One turn moves each row of this set onto another row. After a few examples, where does it send each row asked below?
pibe: .17,.10,-.32,.00,.09,.04,.13,.01,.05,-.02,.13,.05,-.02,.17,.09,-.15,-.26,.11,-.05,-.02,.31
Gile: .12,-.02,-.35,.04,-.19,-.21,.02,-.32,.04,.16,-.05,.08,-.07,-.15,.00,-.19,-.21,.09,-.17,-.03,.08
dit: .18,-.11,-.22,.00,-.07,-.17,.10,-.23,.14,-.02,-.01,-.20,.01,-.21,.09,-.38,-.02,-.06,-.06,.02,.12
pezo: .21,-.04,-.30,-.14,.03,-.05,.22,-.05,-.04,-.08,.13,-.13,.08,-.16,-.16,-.28,-.32,.11,-.15,.18,.18
furug: .18,-.11,-.48,.03,.03,-.17,.05,-.22,-.18,-.12,.10,-.05,.09,.09,.10,-.18,-.16,.13,.00,-.01,.31
Las: .14,-.18,-.13,.08,-.01,-.09,.01,-.12,.14,.14,.15,-.15,-.03,-.07,.12,.01,-.17,-.12,-.15,.07,.20
Liv: .02,.07,-.29,-.03,.30,-.19,.19,-.07,.00,.13,-.03,.00,.10,-.04,.03,-.08,-.12,.29,.09,.05,.14
rad: .23,-.27,-.21,-.09,-.02,-.23,.13,-.06,.07,.00,.01,-.01,-.02,-.10,-.13,-.01,-.01,.01,-.15,.10,.16
Bitut: .07,.07,-.31,.04,.01,-.14,.04,-.17,-.09,.23,.07,-.17,.09,.06,.20,-.07,-.16,.37,.07,.15,.05
Saze: .14,-.21,-.32,-.07,.06,-.07,.00,.01,-.02,-.12,.06,-.19,-.04,-.23,.00,-.28,-.08,-.01,-.22,.14,.27
kag: .09,-.06,-.18,.10,-.04,-.02,-.13,-.08,.03,.30,.09,-.15,-.06,.02,.10,-.13,-.08,.19,.10,-.06,.10
Kete: .12,.05,-.30,.01,.18,-.11,.35,-.11,-.04,.00,.29,-.08,-.03,-.09,-.01,-.12,-.24,.21,-.02,.02,.27
fivo: -.01,-.02,-.33,.20,-.25,-.13,-.05,-.15,-.04,.19,.03,-.08,-.06,.02,.15,-.06,-.17,.06,-.14,.11,.17
pago: -.05,-.06,-.22,.10,-.09,-.28,.18,-.15,.04,.08,.14,-.15,-.14,-.02,.17,-.11,-.20,.07,-.28,.06,.25
Zak: -.05,.01,-.20,.09,-.04,.08,-.02,-.08,.06,.12,.03,-.18,-.02,-.12,.14,-.33,-.12,-.03,-.06,-.07,-.02
Bagin: .26,-.11,-.41,.01,-.09,-.24,.27,-.14,-.10,-.06,.17,-.14,-.05,-.18,.03,-.29,-.11,.09,-.12,.03,.25
Muke: .06,-.19,-.30,-.12,.00,-.12,.21,-.07,-.07,.02,-.04,.13,-.12,-.06,-.07,.00,-.12,.19,-.05,-.05,.01
sul: -.03,.13,-.22,-.02,-.04,-.20,.03,.02,-.03,-.03,.25,-.05,-.02,.04,-.05,-.28,-.08,.31,-.04,.05,.22
gadu: .07,.07,-.15,.03,-.12,.08,.14,-.08,-.12,.03,-.04,-.19,-.19,.03,.01,-.32,-.01,.08,-.03,.18,.19
bime: .15,-.24,-.22,-.05,.13,-.26,.21,-.07,.03,.14,.09,-.16,.08,-.10,.07,.05,-.27,-.01,-.06,-.06,.17
lib: .10,.01,-.30,.07,-.11,-.16,-.03,-.24,.07,.13,-.18,.02,.16,-.01,-.01,-.06,-.21,.26,-.03,.09,.05
pok: .13,.11,-.39,-.14,-.03,-.07,.02,-.04,-.20,.16,-.01,-.15,.11,-.09,.11,-.10,.08,.01,-.19,.05,-.01
Gupo: .21,.05,-.31,.01,.16,-.11,.06,-.17,-.02,-.02,.09,-.44,-.01,-.07,.02,-.18,-.11,-.05,.03,.18,.13
Sol: -.06,.04,-.38,.07,.06,-.06,-.01,.05,-.16,.20,-.10,-.03,.03,-.03,.12,-.21,-.08,.21,.00,-.03,.00
mivuz: .21,-.08,-.21,-.16,-.01,.09,-.02,-.10,-.16,.12,-.08,.06,.10,-.10,.13,-.23,-.09,.11,.08,.06,.16
Val: .05,-.08,-.19,.02,-.01,-.22,.09,-.36,.00,-.09,.06,-.24,.17,.00,-.10,-.25,-.02,.06,.00,-.04,.24
Lal: .05,.22,-.31,-.14,.10,-.13,.11,.03,.13,.10,-.09,-.06,.06,.04,.06,-.05,-.02,.00,.02,.11,.18
guvuv: .05,.12,-.32,-.12,.02,-.16,.25,-.22,-.04,.04,.11,-.08,.11,-.04,-.06,-.15,-.27,.28,.04,.28,.08
Fola: .09,.05,-.11,-.02,-.08,.05,.07,-.21,-.08,.08,.18,-.22,.09,-.04,-.05,-.25,-.02,.08,-.25,-.10,.04
roda: -.06,.03,-.23,-.08,.11,-.10,-.02,-.02,-.06,.06,.12,-.22,.25,-.12,.16,-.12,-.16,.11,.11,.07,.28
ren: .01,-.17,-.22,.01,.00,-.06,-.15,-.07,.09,.05,.03,-.13,-.16,-.13,.02,-.20,.07,-.02,.00,.02,.22
nemal: .13,-.01,-.33,.06,.04,-.09,.02,-.18,.13,.09,-.16,-.25,.15,-.20,.04,-.05,-.32,.10,-.11,-.08,.02
gese: .38,.00,-.36,-.11,.10,-.19,-.04,-.18,-.07,.03,.21,-.04,.02,-.07,-.07,-.26,-.10,.19,-.04,.03,.04
Mubo: -.14,.01,-.30,.07,.03,-.02,.18,-.03,.02,-.11,-.09,-.21,-.10,-.05,.08,-.03,-.17,.25,-.20,.02,.05
Nuvaf: .01,-.11,-.38,-.02,-.04,-.10,.21,.00,-.13,-.15,.10,-.11,-.02,-.08,-.14,.03,-.14,.19,-.23,.13,.10
mosap: .03,.01,-.27,.03,.10,.02,.10,-.14,.07,-.05,.04,-.16,.21,-.08,-.06,.05,-.34,.25,-.13,.08,.03

Bitut turns into guvuv
Gile turns into nemal
dit turns into Zak
Where do these go?
Lal turns into pibe
fivo turns into lib
mivuz turns into roda

One turn moves each row of this set onto another row. After a few examples, where does it send each row asked below?
gimo: -.06,.12,.17,.16,.10,.19,-.13,-.02,-.20,.16,-.29,-.18,-.02,-.19,.10,-.06,-.16,.03,.11,.11,.12,-.14,.04,-.14,-.07,-.04,-.06,-.13,.05,.07
muvan: -.08,-.04,.04,-.03,.21,.03,-.28,.02,-.17,.24,-.19,.01,.02,-.18,.09,.03,-.20,.00,-.20,.12,.09,-.19,.01,.06,-.22,-.16,.10,.14,-.09,-.12
ses: -.18,.13,-.02,.01,-.06,.08,-.10,.03,-.14,-.13,.00,.03,-.04,-.07,-.05,.02,-.15,-.04,.15,.16,-.12,-.15,.20,.10,-.06,-.19,.18,.37,.13,.02
Sifa: -.18,.08,.12,-.09,.03,.27,-.19,-.01,-.22,-.07,-.08,-.08,.04,-.06,.22,-.07,-.03,.12,.22,-.03,.01,-.09,.02,-.19,-.16,-.18,.11,.16,.04,.28
pom: -.20,.17,.07,.02,.02,.14,-.39,.01,-.02,.10,-.23,.08,.05,.00,.15,-.05,-.19,-.03,-.03,.05,-.01,-.08,.04,-.05,-.08,-.18,.22,-.20,-.02,-.05
rur: .05,.00,.12,-.15,.16,.10,-.34,.05,.06,.16,-.09,-.02,-.08,-.15,.05,.04,-.15,.12,.03,-.11,-.11,-.05,.12,.07,-.16,-.22,-.01,-.11,.08,-.17
fes: -.08,-.07,.07,-.13,.10,.11,-.11,-.03,-.22,-.17,.08,-.06,.18,-.29,.12,.06,-.13,.09,.06,.12,-.04,-.04,.14,.07,.21,-.26,-.11,-.12,.18,-.04
kuno: -.23,.23,.00,-.09,.10,.09,-.01,-.15,-.06,.05,.10,.05,.03,-.11,.00,.09,.02,.18,.21,.13,.02,-.16,-.07,.14,-.24,-.10,.10,.10,.05,-.07
Bazus: -.07,.10,.11,-.13,.01,.06,-.30,.03,-.05,.07,-.14,-.20,-.02,-.06,-.03,.01,-.09,-.17,.06,.03,.13,-.18,.11,.24,.08,-.31,.07,-.20,.08,-.13
suzu: -.26,.20,-.12,-.10,-.10,-.01,.01,-.16,-.09,.09,.05,-.04,-.13,-.18,.10,-.12,-.15,.03,.27,.10,.06,-.05,.05,.07,-.05,-.04,.16,.03,.05,.08
Modir: -.14,.09,.14,-.02,.06,.06,-.13,.14,-.09,.12,-.29,.03,.05,-.08,-.01,.06,-.14,-.02,.08,.10,-.20,.02,.13,.27,-.10,-.36,-.01,-.17,.00,.05
Zube: -.14,-.01,.13,-.25,-.10,.01,-.09,.03,-.07,.08,.03,-.17,.07,-.13,.26,.04,.05,-.06,.16,.09,.03,-.28,-.06,.10,-.03,-.32,.11,.19,-.06,.15
Monun: -.09,.06,-.01,-.07,-.14,.03,-.02,.01,-.13,.00,.06,.16,-.15,-.20,.13,-.05,-.19,.05,.34,.07,-.12,-.23,-.03,.06,.05,-.24,.07,.16,.12,.03
pap: -.03,-.09,.02,-.15,.15,.02,-.08,.11,-.24,.05,-.33,.10,.03,-.26,.11,-.01,-.08,-.13,.12,.15,.07,-.17,-.08,.11,-.23,-.20,.02,-.05,-.10,.02
nol: -.19,-.09,-.01,-.03,.05,.05,-.05,-.12,-.29,.05,-.02,.14,.05,-.03,.17,-.02,.06,.01,.04,.15,.20,-.15,-.09,.10,-.18,-.32,.11,.13,.18,.14
pafo: -.01,.05,.04,-.04,-.08,.14,-.12,-.03,-.16,.11,.05,-.20,-.10,-.10,.24,-.04,-.09,.13,-.06,.05,.06,-.08,.03,.04,-.19,-.22,.09,.33,.24,-.02
nuzu: -.15,.13,.03,-.08,.04,.13,-.14,-.02,-.03,-.06,.08,-.02,.30,-.30,.18,.05,-.02,-.08,-.12,.08,-.20,.05,.06,.15,-.02,-.25,-.01,.03,-.01,-.05
kemog: .05,-.02,.19,-.10,.15,.10,-.28,.06,-.09,.03,-.20,-.16,.04,-.20,.05,.06,-.14,-.17,.21,-.02,.02,-.33,.01,-.04,-.09,-.12,-.13,.01,-.03,.07
pezig: -.19,.00,.12,.00,-.01,.04,.06,-.11,-.15,.10,-.04,-.23,.03,-.09,.15,.05,-.12,.08,.17,.14,-.02,-.03,.13,.14,-.10,-.18,-.06,.09,.23,.32
napip: -.02,-.14,.09,.02,-.03,.04,-.22,-.01,-.17,.07,-.30,.14,-.04,-.12,.02,-.05,-.02,.07,.11,.09,.08,-.04,.11,.06,-.01,-.21,.01,-.29,.18,-.12
gitu: -.05,.13,.06,-.13,.02,.03,-.17,-.08,-.17,-.15,.01,.14,.17,-.30,.14,-.08,-.10,.17,.01,-.06,-.10,.08,-.03,-.02,-.05,-.29,-.17,-.05,.03,-.01
sezok: -.26,.17,-.14,-.09,.03,.00,-.16,.03,-.23,-.11,.01,.03,.25,-.10,.16,-.11,-.20,-.10,-.11,.13,-.01,.05,.07,.02,.07,-.29,-.05,-.06,.12,.02
bipuv: -.04,.08,.09,.13,.12,.11,-.10,-.02,-.25,.23,-.20,-.17,-.10,-.24,.03,-.03,-.34,-.14,-.05,.10,.09,-.11,.08,.22,-.04,-.27,.01,.03,.09,.07
Pavud: -.28,.11,.06,-.05,.05,.23,-.15,-.02,-.23,.06,.11,-.06,.02,-.10,-.12,.05,.08,.13,.26,.05,.03,-.20,.19,.03,.03,-.11,.08,.21,.04,-.03
lun: -.16,.14,.00,-.12,-.13,.14,-.34,-.11,-.29,-.05,.08,-.15,.16,-.26,.18,-.05,-.08,.03,-.06,.00,.07,.01,.04,.10,.09,-.10,-.05,-.10,.11,-.12

pom turns into Modir
muvan turns into pap
nuzu turns into gitu
Where do these go?
ses turns into kuno
Sifa turns into pezig

One turn moves each row of this set onto another row. After a few examples, where does it send each row asked below?
korud: -.30,-.15,-.05,.08,-.02,-.01,.15,.00,.07,.11,-.20,-.02,-.01,.17,.10,-.03,-.01,-.01,.11
zafif: -.04,.08,.22,.05,-.18,-.20,-.10,.11,.03,-.09,-.15,-.09,.29,.05,-.01,.16,-.06,.00,-.05
Rif: -.24,-.21,.03,.06,-.12,.14,-.21,.02,-.01,-.11,-.11,.00,-.01,.14,-.03,-.03,.02,.06,-.19
vure: -.14,-.19,.09,.07,-.19,.19,-.18,-.01,.00,-.07,-.05,-.03,.11,.15,-.07,-.06,-.03,.07,-.20
zuv: -.13,.20,.04,-.15,-.07,-.10,-.19,.09,-.12,-.13,-.06,-.25,.14,.06,.00,-.03,-.02,.05,-.02
falil: -.28,-.13,-.08,.12,-.02,.04,.09,-.02,-.03,.09,-.18,.03,.00,.17,.14,-.01,-.02,.07,.10
Puguv: -.02,.00,.00,.02,-.20,.08,-.16,.10,-.16,-.20,-.15,-.08,.08,.18,-.16,-.17,-.02,.10,-.03
bopa: -.23,-.18,-.08,-.07,.16,-.09,.01,-.06,-.16,.04,-.12,-.23,.29,.18,-.05,-.05,-.20,-.06,.08
mumu: -.32,-.14,-.19,.05,-.13,-.07,.04,-.01,-.19,-.09,-.14,-.06,.19,.07,-.12,-.04,-.10,-.08,.25
fuf: .02,-.29,.00,.11,.09,-.17,.01,.14,-.10,.08,-.12,-.17,.28,.04,-.02,-.01,-.01,-.06,.15
ziv: -.14,-.18,.11,.12,-.09,.18,-.14,-.01,.02,-.09,-.15,-.03,.10,.15,-.05,-.02,.00,.10,-.23
Bod: -.29,-.15,-.11,.13,-.06,.00,.19,-.04,.00,.03,-.16,-.01,.01,.16,.07,.00,-.01,-.01,.13
nebi: -.24,-.07,-.08,-.10,.18,-.07,.01,.00,-.10,.00,-.12,-.27,.25,.09,-.10,.08,-.22,-.09,.07
lebu: -.12,-.17,.08,.00,-.22,-.13,-.16,.00,.12,-.01,-.06,.06,.07,.10,-.09,.04,-.15,-.08,-.27
patip: -.06,-.01,.04,-.05,-.17,.14,-.23,.13,-.14,-.17,-.09,-.12,.06,.18,-.12,-.10,.00,.11,.01
lum: -.13,-.09,.16,-.01,-.15,-.14,-.11,-.03,.07,.00,-.07,.05,.15,.06,-.21,.05,-.19,.01,-.27
luk: -.12,.20,.08,-.11,-.03,-.05,-.08,.10,-.15,-.11,-.05,-.24,.13,.09,-.03,.03,-.02,.12,-.09
Feg: -.15,-.18,.09,.10,-.08,.14,-.20,-.04,.03,-.09,-.09,.03,.02,.12,-.02,-.10,-.02,.06,-.22
madi: -.15,.19,.05,-.10,.01,-.15,-.15,.17,-.05,-.17,-.04,-.25,.15,.05,-.02,-.03,-.08,.02,-.06
Notem: -.06,.00,.16,.04,-.15,-.24,-.10,.10,.12,-.12,-.07,-.12,.24,.00,.07,.13,-.09,-.06,-.14
Sizab: -.24,-.18,.00,.08,.05,-.12,.09,-.05,-.01,.13,-.21,.01,.02,.17,.11,-.03,.00,.11,.13
kene: -.01,-.23,-.03,.11,.09,-.12,.10,.23,.04,.03,-.10,-.10,.20,-.02,-.10,.08,-.08,-.11,.16
zam: -.14,-.11,.19,.06,-.21,-.11,-.09,-.05,.11,-.02,-.02,.02,.17,.09,-.13,-.01,-.17,-.02,-.26
vumiz: -.26,-.10,-.17,.03,-.14,-.10,-.04,-.02,-.15,-.12,-.22,-.05,.20,.03,-.12,-.08,-.08,.00,.28
Keri: -.24,-.21,-.10,.06,-.09,-.19,-.01,-.14,-.14,-.09,-.22,-.03,.20,.07,-.08,-.12,-.09,.03,.25
tud: -.29,-.19,-.16,.05,-.14,-.11,.02,-.06,-.15,-.15,-.16,-.07,.15,.00,-.14,-.07,-.05,-.06,.24
lav: -.09,-.13,.18,.03,-.13,-.16,-.19,.00,.11,.00,-.07,.06,.12,.06,-.13,.03,-.15,-.08,-.24
tika: -.26,-.12,-.11,-.06,.16,-.02,.04,.10,-.13,.00,-.07,-.20,.27,.08,-.09,.10,-.19,-.11,.13
karu: -.06,-.22,.00,.14,.06,-.14,.05,.25,-.01,.06,-.09,-.11,.24,-.03,-.06,.02,-.02,-.14,.16
zasak: -.12,.01,-.01,-.01,-.12,.06,-.25,.15,-.13,-.29,-.15,-.11,.05,.18,-.07,-.13,-.03,.05,.04
rulad: .04,-.24,-.05,-.06,.08,-.23,.08,-.01,-.12,.07,-.02,.05,.01,.09,-.04,.01,-.16,.03,.09
selon: -.05,-.22,-.11,.03,.04,-.14,.21,.00,.04,.01,-.02,.05,-.06,.04,-.09,.03,-.15,-.05,.06
noki: -.08,.09,.28,.04,-.13,-.23,-.07,.06,.09,-.12,-.07,-.11,.23,.05,-.04,.11,-.09,.01,-.07
suvem: .00,-.22,-.09,.04,.00,-.16,.12,-.02,-.07,.03,.02,.11,-.06,.04,-.10,.02,-.18,-.04,.00
Pepo: -.07,.02,-.02,.01,-.17,.10,-.23,.07,-.12,-.21,-.15,-.08,.05,.18,-.02,-.19,.00,.06,.00
vopen: -.11,.18,.16,-.11,-.03,-.08,-.14,.14,-.08,-.14,-.06,-.22,.11,.09,-.08,.03,-.01,.12,.01
bepus: -.02,-.21,-.08,-.05,.04,-.15,.15,.00,-.01,-.03,.02,.08,-.02,.00,-.05,.04,-.21,-.04,.07
biba: .01,-.23,.04,.19,.08,-.16,.04,.18,.02,.05,-.13,-.15,.24,.02,-.06,.08,-.03,-.15,.09
segi: -.06,.05,.22,-.02,-.10,-.22,-.17,.07,.05,-.09,-.11,-.14,.25,.02,.03,.16,-.07,-.07,-.06
nel: -.27,-.11,-.07,-.09,.16,.00,.04,.04,-.13,-.02,-.08,-.22,.21,.17,-.05,.06,-.22,-.15,.12

fuf turns into bopa
vure turns into zam
Where do these go?
karu turns into nel
madi turns into zasak
falil turns into suvem
tika turns into mumu
zuv turns into Pepo
Puguv turns into ziv

